name the system of each run
govep, trace 1 (11 x 20)
[[  6  -5 -14 -15 -19 -26  26  -9 -14  24  16 -50  -1  10   9  48 -28  27
  -25  -6]
 [ -6  -2  15 -20  27  36 -33 -16   5  41   6  -4 -26  -2 -31  10  23 -30
   23  11]
 [-10   3   3  34  -8 -18   0  -9  -2 -31 -13  -6  32  18  -8 -20  37  22
  -25  38]
 [-33  -4  -3  -7   4  -7   5  29  -5  13  -9  42 -40  -3 -26   3 -31   6
   -4 -13]
 [ 21   1  16  20  12  -4 -28   1   4 -21   0 -32  -6 -36  43 -22 -10 -13
    1   3]
 [ 10   6  -6   0   0   3  48 -16  28   9  37  13   6  17 -17  11 -32  18
  -10   0]
 [  3 -13  15 -11   5   0 -10   7 -13   5   9  -9 -17 -16  -6 -25  42 -40
   41 -24]
 [ 17  23  -8 -14  -9 -40   3  -6 -15 -10   8  -5  31  34  11   1  -5  24
  -35  19]
 [-14  10  -9 -29  15  38  -5  22   0  11 -12  47 -26  -7 -12   5  -3 -13
   32  -1]
 [ 13  -7  10  13  -7  -7  -4  -2  -6 -44 -24 -26  37 -19  40   0  13  10
  -15   2]
 [-18   4 -16 -19  -9  23  25   7  -2  35  10   9 -20   5 -21  37 -37  21
  -10 -16]]
gatak, trace 2 (11 x 20)
[[ -6  -5   5  12  -9   5  -4 -28 -23  11 -16 -66  12  10 -23  10  23  19
  -11  -5]
 [  6  19   1  -1  28   9   1  11  -6  19  -8  22 -13  34 -48  -9 -19  17
    5  37]
 [-17  -9   5  31 -23  -3  -1  50 -16  -7 -29   6   8  -6  17 -11  24   0
   19   9]
 [ 21  -1 -20 -14  -1 -32   3  17  14 -22   9   8  15 -12  23  18 -42  20
  -34  22]
 [-19 -27  20  -1   5  13  20  14  28  11  16   5 -26 -36  -2  17   7  -7
    9 -11]
 [ -7  13   6  11  -6  -2   5 -42  -2 -20  11 -30  16   6  -3 -16  22  24
  -29  -3]
 [-14  23   9 -19  23  -1   4   5  -8  27  17  33 -44  21 -18 -15  -5   0
    9   6]
 [  3   7  21  23  -8  -5 -14  12 -21 -12 -20 -21  10  -6  38 -26  28 -10
   12  -3]
 [ 32   9 -19 -29  15 -11  -4   7  18 -17  13  33  12   0   4  -1 -40  -6
   -8  11]
 [-18 -29   5  -4 -12  14   4   7   5  -2  -4  -1 -14 -33   6  13  23 -19
   23 -35]
 [ 13  18  -9 -12   2   1  -6 -41  -8 -12  -1 -26  22  15  -3   5  -9  18
  -37  -1]]
pevaf, trace 3 (11 x 20)
[[  1 -24  21  11  -4 -26   7 -20  10 -29  21 -35  26 -11 -23 -32  33  -8
  -15 -17]
 [-15  27 -24 -12  -4   8  15 -23 -22  22  42 -20 -49   0  -3 -13  -5  24
   -3 -17]
 [ 21   8  42  -2  26 -22   2 -15 -20  -7 -18  -1 -12  17   8 -25 -15 -24
   28 -33]
 [ 26  33 -37 -23 -18  -6   9  15 -19  -5  14  12  33  24  19 -10 -17  11
   -5   1]
 [ 16 -19 -24 -37   3   4  -3   2 -10  -1 -26  15  -9  -5   9  42  11 -28
   39  -9]
 [  8  -7  -3 -29   3  -3 -38  21 -12 -11 -21 -31  38 -20  -3  20  -5  12
  -35  25]
 [-26   7  -7  -6  14  49  -7 -23   8  20 -23  17 -26   4 -22  38   0  16
   -7  21]
 [-32 -16  40  42  -7  -5 -27  21  -1   0 -31   4  13   1 -23 -17   9 -11
  -18   3]
 [-28   3 -18  33 -21 -10  16  12  30  20  27  30 -16   6  12   5 -18  15
  -24  23]
 [  5 -34  28  27   5 -12   4   0  41   3  24   8  -8 -18  -7 -22   9 -46
   25 -10]
 [ 13   3 -21  20 -12 -17  24  -9   8 -20  45 -42  10 -15   6 -34  -4  21
  -21  -4]]
gatak, trace 4 (11 x 20)
[[-31   7  43  22  24  37  18 -14  14 -22 -29  52   1  17  -8 -13  62   8
   28  32]
 [-24  39 -38 -21 -36 -22 -27  31 -24  -2  18  26  24  13  31 -15  18  22
  -46  15]
 [ -9 -11   4  -3  19 -11 -27   5  15  16 -11  24 -61 -28  51  38 -35 -16
   13  11]
 [  3 -13  40  29  -8  17 -19 -18  41  -3  14 -21  51 -16  12 -15   1 -21
  -37 -19]
 [-13  13 -46   7  -6  -4  13 -40  15   5  35  27 -35  14 -36 -21 -16  -4
   -2 -15]
 [-15  -3  45  16  -8 -27   1  -3 -38  25 -13 -30 -18  18   6 -23  13 -16
   16 -49]
 [ 60  34 -17  -1  23   4  -8  -1  -7   2  16 -24  17  13  -1 -29 -36   3
   12  19]
 [ 14 -31   5 -11  12 -12  24  27   9 -19 -16  35  -1  -6 -14   2  19 -34
   57  -7]
 [ 13  -2 -31 -40 -17  -2  -9   5 -23 -27  -3 -43  39 -22   4   9   9  16
  -22 -11]
 [ -3  -5  -2 -39  37  30  14  -9   4   5 -21  20 -37  -4 -25  48 -18  17
   14  12]
 [-29   8  26  16 -17  40  -4   7 -15   9 -26 -14  41   4   6   5  50  15
  -13   6]]
zibod, trace 5 (11 x 20)
[[ 13  37  36 -34  41   5  10 -51 -22 -10  -6   3  -7  35 -23 -20  11  12
   -3 -22]
 [-20  22   4 -12  10  24 -38  15 -11   8  -4  41 -16   1 -30 -49  18 -27
   13 -17]
 [  5   6 -11  42 -13 -12 -30   9   3 -20 -24  22   5  -2  40 -30  -9 -26
    5  -1]
 [ 15 -16  -9 -18 -14  -7  -9  16  29   8   4  17  18 -20  40  43 -40 -18
  -12 -11]
 [ 23   0 -15  -8  -8  29  13 -30   6   4   5 -34  31   3  12  35  12   4
    3  -1]
 [ -9  -6   3 -20  -5  -8   9 -20 -19   3 -17  -9  17  33 -51  21   3   8
  -17 -14]
 [-19   6   0  16   0  20 -23  10 -27  40 -14 -12 -25  13 -34 -10  12  -9
   16   7]
 [  0 -15   7  45  10 -23 -16   9  20  -5 -10  10  -7   0 -16 -20 -21  -8
   -4  30]
 [ -3 -16 -25   1 -10 -11   9  22  28  12  39   7 -19 -29  15   7 -17  -3
  -10  13]
 [ 19  -3  -4   3   2  -6  33 -25   1 -20  21 -36  -3 -15  19   1  -5  16
    4 -13]
 [  7  13   8 -47  14  -2  23   8 -18  -2  12   6  -1   9 -20  -5 -10  12
    2 -17]]
pevaf, trace 6 (11 x 20)
[[ -8  11  19 -45   7  -4 -15   7  14  43  47  13 -13   4  -9   4  -4 -23
  -16 -19]
 [ 21   4  -1  36   0   5 -25 -44   2 -10 -20 -24  10  -2  32  -7   1 -15
    3  -5]
 [ -8   3 -17 -22 -12 -11  21  -7  -3   5  17  10  16  25 -47   2 -10   9
  -25 -19]
 [  5  -1  -6  14  -8  12 -30   7 -18  34  -9 -26 -24 -11  17  -1  -1 -26
   29 -15]
 [ 20  -7   0   0   9 -35  14  -7   7 -20 -10  -2  24  18 -15  14 -34  16
  -26  20]
 [  0   9 -18 -10   3  41 -12  15   0  29   9  10 -11  -3 -26  -6   9 -19
   31   2]
 [  1 -24  -1  24  -3 -28   0   5  -7 -38 -39 -16   3 -16  11   8  -8  11
   -7   6]
 [ -9  14  -2 -28  11  21  10  24  13  28  30  18 -10   2 -26   9 -17  16
   -9  12]
 [  2 -12  18  37   6  15  -8  -5  -3 -13 -31  -9  -5 -14  21 -11  19 -15
   28   4]
 [-12   4 -10 -12  -8 -23  27  15   2 -12  22  15  16   9 -16  -3  -8  30
  -36  11]
 [ -5  -1   5   0   9  24 -12   0   3  22   8   2 -36 -17  16  -5  19 -27
   40  -7]]
dat, trace 7 (11 x 20)
[[-26   9 -24  18 -44  59   2 -20   3   5  -8  -8  16 -25  50  18   6  -2
   -7 -60]
 [-12  16 -20   9 -30  10   6 -59 -13  49  -5 -16  -7  41   0  38 -17  -2
  -15 -40]
 [ -9  -4 -20  27 -33  -7 -44  13 -15  70   6 -40 -10  11 -18  -6   5 -33
    6 -10]
 [ 14 -23 -47  38 -24 -58 -18 -15   3 -14   6 -23  12  11 -25 -17 -11 -15
  -17  16]
 [  6 -47 -32  -3   8 -20 -13  26  14 -10  -4  -1 -27 -44 -29   5 -46 -22
    9 -11]
 [ 29 -32  -2   3  12  -2  36   4  -8 -35 -12 -52   4 -32   5  11  -6  15
   25  -5]
 [ 23  -6  26 -36  29   5  38  14  -5  14  -3  -6   6  20 -42  21 -16  11
   23  -3]
 [  0   7  21 -24   0 -12  13  46 -27   5   4  -4  11   8   5 -11  55   2
   28  19]
 [ 10  18   3 -32  13 -34  -8   8   1 -26  -7  40  26  27   7   8  13  10
  -27  44]
 [-27   0  -9  -8   7  36 -26  27  21 -14 -14  47  -8 -32  21  11  19   2
   -6  33]
 [-29   6  14  24  -3  27  10 -35   8 -28 -27   4  12  -8  24  18   9  33
  -33   2]]
zibod, trace 8 (11 x 20)
[[ -8 -10  -5 -11 -11   7   0 -37 -11  15 -33  23 -19   9  27  43  11 -34
   33 -46]
 [ 19   9  29  24  -8  30 -22   5  11  20 -12 -27  68  15 -20 -14 -24  -9
  -26  -9]
 [ -8  -4 -39  -5 -11 -26 -12 -23   9  29  -7  39 -15  41 -19  42   5 -20
    2  27]
 [ -5 -36   2  34 -11  18 -27   0  10  14  -5 -61   8 -40 -28  -9 -12 -19
   -9 -21]
 [ 12  18 -39  12  -6 -29  26  -1  -1   9  11   7  -6  32 -17  10 -47  29
  -19  36]
 [ -6 -37   3  -1  11  19  17   5  10  13  14 -19 -41 -35 -29   2   4 -19
   47 -22]
 [ 23  20   6  19  -1 -22  26  24  -6 -19  22 -17  35  20 -11 -50 -11  30
  -15  16]
 [ -1 -12  -4 -45  16 -31   3  18 -10   7  12  31 -51 -12  13  16  15 -23
   36  -1]
 [ 27   8  19   7  14  23 -20  20  -5 -33   2 -40  39 -34  20 -42  10   5
    0   4]
 [ -6  11 -24 -47   1 -31  11   5 -13 -25 -20  60  -4  19  20  39   0  14
  -13  19]
 [-19 -15  26   2  -2  55 -20   8  -7   6 -30 -34   4 -41  17   9  35  -8
   18 -25]]
gos, trace 9 (11 x 20)
[[-24 -30 -11 -11 -29  -5 -26  71   0 -15  -1   0  10 -58  43   8  29  -7
   -5   2]
 [-15  -7  -4 -25 -11 -12   9 -33  16 -14  -5   0   3 -10  40  65 -26  31
  -60  -1]
 [-48   3  25   6  -4  50 -18   8  11  64  23 -20 -20 -11 -43   6  -1   6
  -30  -6]
 [-21  18   2  59 -12   9   7 -51 -39   8 -36 -34 -18  34  12  -8  15  23
    3 -11]
 [  4   8  27  42   2 -44  -8  16   9  38  26  24 -19  34  -8 -44 -34 -32
    4  -1]
 [ 42 -12 -23  46   4   7  -1  -4  18 -24   9 -28  -3 -32  41 -31  -7 -26
   43   2]
 [ 30  -7 -16 -22  12 -21  47 -25  33 -37  49  26   9   2 -28 -16 -27  -6
    2 -21]
 [ 20   2 -17 -57  24  48   6  20 -23   1  12 -25 -14 -31 -30  -6  11  -4
   42 -19]
 [ 22  25  16 -53  20  -2   8 -23 -30 -33 -41  12  44  39 -13  14  18  20
   -5   6]
 [-18   6   2 -36  -3   2 -35  67 -11  18  -9  47  16   7  -8   7  34 -12
    5  36]
 [-24 -25  -3  -3 -25 -20 -33  -2  -2 -37 -49  -2  17 -24  58  43  35   0
  -25  16]]
gos, trace 10 (11 x 20)
[[-25 -35  30  27 -19 -18  -6  -3   0 -17 -38 -16  11 -17  14  12  18 -12
  -12 -27]
 [ -8   8 -28  13 -30 -24  11  20   8  33  30  -6  -5   8  13  16 -44  18
  -35  11]
 [  1 -19  26  24  22  17 -13 -33  22  23   7 -34 -33 -17  -2  10   4 -20
   18  -1]
 [  3  17 -17  33 -12 -12  27 -18  -5 -14  21 -20  14  20 -28 -46 -11  27
  -19 -10]
 [ 18   9   5  -6  34   1  10   8  -5  17   6  18 -52   3   1 -12 -16 -18
   55   5]
 [ 40  -6  22   2  10  -3   5   1   1 -44  -7 -22  51  -9   2 -36   4  -8
    7 -13]
 [ 16  17 -37 -40   3   0  28  28   9  -2  26  49  -1  10   6  18  -4   4
   16  25]
 [ -3 -20  28 -47  16  10 -22  -2  -9 -22 -15 -15   9 -33   4  17  47 -20
    6 -17]
 [-14  31 -29 -31 -17  -2  -7   9 -17  -4  -7  14  25  18   3  19  -6  42
  -49  16]
 [-38 -11  31  -6  12  21 -33   6   3  32 -29  22 -33 -10   4  36  21 -21
    8  10]
 [-27  -2  -4  50 -43 -17 -10  -5 -11 -12 -22 -25  34   4  16  -8   0  17
  -47 -13]]
dat, trace 11 (11 x 20)
[[-72  -5  12  43 -35  16 -15 -23 -19  -2 -43  -7  -6  -9  -3  -8  -7  17
  -51 -67]
 [-10  23 -25  49 -17 -10   5 -16 -22  62  18 -38 -65  18  12   4 -58  26
   -9  -3]
 [ 25 -30  35  68   2 -33 -23 -11  26  39  15 -42  -7   7 -19 -33 -22 -59
   22  -6]
 [ 30 -23 -33  -8 -10 -50  20  13  20 -21  72 -24  13 -19 -41 -49 -26 -15
   -9 -26]
 [ 35 -30 -17 -54  38 -22   7  -9 -13 -35   1  -4 -49 -36  -7   3   3 -35
   56 -23]
 [ 59   6  11 -57  26  25   9  21 -34 -40 -26 -44  50 -19   1   5 -10  16
   22 -13]
 [ 18  22 -14 -44   9  25  47  25 -20  -3 -23  57  23  45 -12  27  23  12
   52  13]
 [-25   6  30 -33 -26 -19 -15  54 -23   3 -38  36  44  18  45  37  52  -1
  -12  13]
 [-26  25 -33 -13 -20   1 -19  -1  19   7  -2  48  17  20  30  55  13  36
  -51  78]
 [-69 -20  16  45 -13  40 -47 -18  36  13 -34  30 -16 -22  -1  25  29  -5
  -33  30]
 [-55   6  -2  64 -24  17   6 -37   2   4   3 -41 -17 -10 -15 -15 -28  57
  -73  -8]]
govep, trace 12 (11 x 20)
[[ 18  16  -5  -3  11 -26   5 -18 -42 -34 -61  13   7  43  -3   3 -17  18
    1  -1]
 [  9   2   2  -2   0  45 -17  65   4  22 -16  16  22 -18 -11  -2 -44  -9
   12  -1]
 [  9 -19  -5  24 -14  -6  29  -4   3 -15 -24 -20   3 -12  58  48   9  12
   23  17]
 [-14 -31  13 -33  -2   5  -6   6  23  28  14 -14  11 -14 -38  42  -8 -10
  -28  -5]
 [-19   7 -21  11   4   8 -19 -20 -24   2  -4 -37 -32 -12  -4  -9  48  14
    8  27]
 [-14  -1  33  12  23  -7  -6 -18   8  -5 -21  14   6  23 -44  -9 -21  10
  -35   7]
 [-18   7   1  38  -3   7  -6  38  -1  11  12   6 -30 -18   7 -45  -2  -2
   19   4]
 [ 20  -8  27  15   8 -48  19 -17  18 -15   4  10  -2   7  32   6 -31  -7
  -11  -4]
 [  9  -1 -16 -24  -1   2   4  23  23  17  55  11  -4 -20 -10 -19  -4 -18
    9  -5]
 [ 24   6  -7 -21  11 -23  17 -28 -18 -35   0  -4   0  12  16  -5  32   0
   22  -1]
 [  6  15   1 -42   4  13   0  22 -14   5   5  11  31  14 -26  -5 -11   6
  -13 -11]]

runs to name
trace 13 (2 x 20)
[[ 16  -8  -6 -35   9 -24 -30 -35  24   1  41 -10 -12 -20   9   0  -5 -36
  -21 -21]
 [  0  22 -41 -10   9  55 -15 -21   1 -12   7  -1  -1 -17 -35 -21 -17  13
  -15   0]]
 -> gos
trace 14 (2 x 20)
[[ 46  13 -38 -38  -3 -39  30   5 -15  21  58 -19  13  44 -35  -7  33  -8
   35  29]
 [ 10 -25   6 -55  18 -34 -50  31  -9 -30 -25  34  18  -8 -25  -8  45 -53
   14  15]]
 -> dat
trace 15 (2 x 20)
[[-30  16 -16   4 -24   7  30  60  -4  34  49  30  18  27 -83 -52   9  21
  -11   5]
 [-24 -13  20   6   3 -86 -12  -1 -23 -34 -19  25 -55   2  45 -14  46 -13
   11  14]]
 -> dat
trace 16 (2 x 20)
[[-11  -6 -20   0  10  24 -19  41   4   3   2  -9 -22 -44  -1   7  -9  20
   -4  40]
 [-10 -15  41  20  35  21  17  -5  20 -26 -23  10  -9 -15 -15   5  -8  16
    1  18]]
 -> pevaf
trace 17 (2 x 20)
[[  5 -29 -32   3  -8  -7  28  35  28  13  11  11  10  -5 -40  34 -64  15
  -16  11]
 [-18 -44  16  21  -4 -16  24  12   0   1  -3 -29 -28 -25   6  18  46 -10
   34   2]]
 -> dat
trace 18 (2 x 20)
[[-54  22 -23  19 -10  -8 -47 -59 -38 -12 -14 -14 -53  -4   1 -35  50  10
  -30 -10]
 [  9  24  -8  39  22  17 -53 -16 -14  11 -28 -18 -22  -4  -9 -39 -82   7
  -30  -6]]
 -> dat
trace 19 (2 x 20)
[[-11 -21 -18  14 -59  -6  38  34  17  43  45  -3   7  -7  24  14  36 -26
   32 -25]
 [ 38 -33  14 -12  11 -68   7 -15  12 -13  36 -59  -1 -10  20  12  24  -9
   -6  26]]
 -> pevaf
trace 20 (2 x 20)
[[-23   8  -4 -51  -5  38 -21  17  -7  17 -24  -4  22 -13  -2  60 -27  33
  -52   5]
 [-30   3  -2  40  -2  46  16 -49 -11   6 -49  -6 -17  26 -18  26  37  25
   18  16]]
 -> zibod
trace 21 (2 x 20)
[[-48   8  17  12 -11 -14  15 -22   0 -18 -19  29  -9  16  19  15  38  28
  -28   8]
 [-32   7  30 -10  -7 -11 -23  12  15  34  37  36  -8   3  13 -18  26 -28
  -16  -9]]
 -> pevaf
trace 22 (2 x 20)
[[ -1   1  -2  -5  13  21   3  16  25   4 -26  60  24  21 -45  26 -33   8
  -14  30]
 [-31 -24 -18  47 -37  13   4   2   9  23   2 -10  -5  -7  -2   2  52 -17
   25  -1]]
 -> zibod
trace 23 (2 x 20)
[[ 25  10  41  -5  32  24   7 -12  36  44  55   5 -39  -7  56   3  28 -33
   55  19]
 [  9  23  -2   1 -16  -2  13 -43   1 -52  45 -23  44 -10  14 -69  48   5
  -23 -39]]
 -> gos
trace 24 (2 x 20)
[[ -5  19  24   9  -3  22 -15   6 -13  21  15  -8  14  12 -19 -50  31 -22
   15 -23]
 [ 25  18 -37  -4   3 -24  -8 -13 -21 -25 -15  15 -10  17   8 -19  -9  -4
   19   5]]
 -> gatak
trace 25 (2 x 20)
[[  6 -16  18   2   6 -40  -6 -29  20 -24  13   4   0  -3  27   3  32 -18
  -10  10]
 [ -7  10 -27 -31  -2  -4   7   9   4  -4  39  16  -4  -4 -34 -20  -7  10
  -21  -5]]
 -> govep
trace 26 (2 x 20)
[[  9 -13 -21   7 -15  32 -37  -8  -4  -1 -30 -14  34 -10 -21   1 -11 -29
    0 -28]
 [  1 -10 -35   8 -12   9   7 -15  -2   4 -28  14   1  13 -31  27 -44   0
    0 -19]]
 -> gatak
trace 27 (2 x 20)
[[ 11  29 -49 -10  -3 -39   2 -22 -27 -27  -4  12 -15  24   3 -17 -19  19
  -14   5]
 [ 26   5   2 -12  29  37 -12  10  10 -10 -16  28   7 -10 -21 -22 -38 -24
   28 -26]]
 -> govep
trace 28 (2 x 20)
[[ -4 -29 -15   5  17  -8 -45  68  -4 -31 -43   2  -2 -34 -31  -8  14   3
    6  76]
 [-36 -27   0   4   0   6  -1  48  15 -53 -39  24  13 -53  -7   8 -35  37
  -48   3]]
 -> gatak
trace 29 (2 x 20)
[[-34 -19  64  12 -22 -54  13   8  23  20  29  18  33  35 -35 -17  29 -21
  -42 -12]
 [ -5  14 -39  42 -27 -15 -18 -27  20  37  67 -12 -35   2  39 -23  15 -19
    2  18]]
 -> pevaf
trace 30 (2 x 20)
[[-28 -35  36  38   4  42   4  -6  23 -25 -39  -2   8 -31 -17   4  30   0
   12  -8]
 [-19   8 -24   6 -39 -42  45  19 -29   8  12  -2   0  22   5   4 -22  36
  -19 -24]]
 -> gos
trace 31 (2 x 20)
[[ 28 -43  -7  36   6 -11  32  -2   9  14  36 -78  -6  -5 -85 -24  13  -7
   37  15]
 [ 46  12 -19 -13  36 -48  41 -15 -36 -38  10 -30 -31  29 -29 -29   1  30
   31  40]]
 -> gos
trace 32 (2 x 20)
[[ -8  -4 -39 -27 -14  17   5  -6   3  16  18 -15 -11 -18   4  43  -8  17
  -15   4]
 [  1 -15  49   5  26   6 -22 -15  -3  11 -23 -26  -3  -2 -20   5   7 -16
    5  -4]]
 -> pevaf
trace 33 (2 x 20)
[[ -7  27 -20 -16  28  18  -8  -3  -5  -8  37  -4 -43 -21 -28 -42 -22  31
  -15  18]
 [ 13   2  40  30  40   9  -3 -17  -6 -28 -28   0 -24  -8   8 -47   2 -20
   38 -18]]
 -> dat
trace 34 (2 x 20)
[[-14  -7  39 -27   2 -34 -42  36   6 -11  24 -24  42 -20 -10 -26  41  -2
  -60  26]
 [-22  21 -41 -21   9  -9 -39 -30 -27  -3 -15   1 -59  -7  46  29  17  23
  -16  40]]
 -> zibod
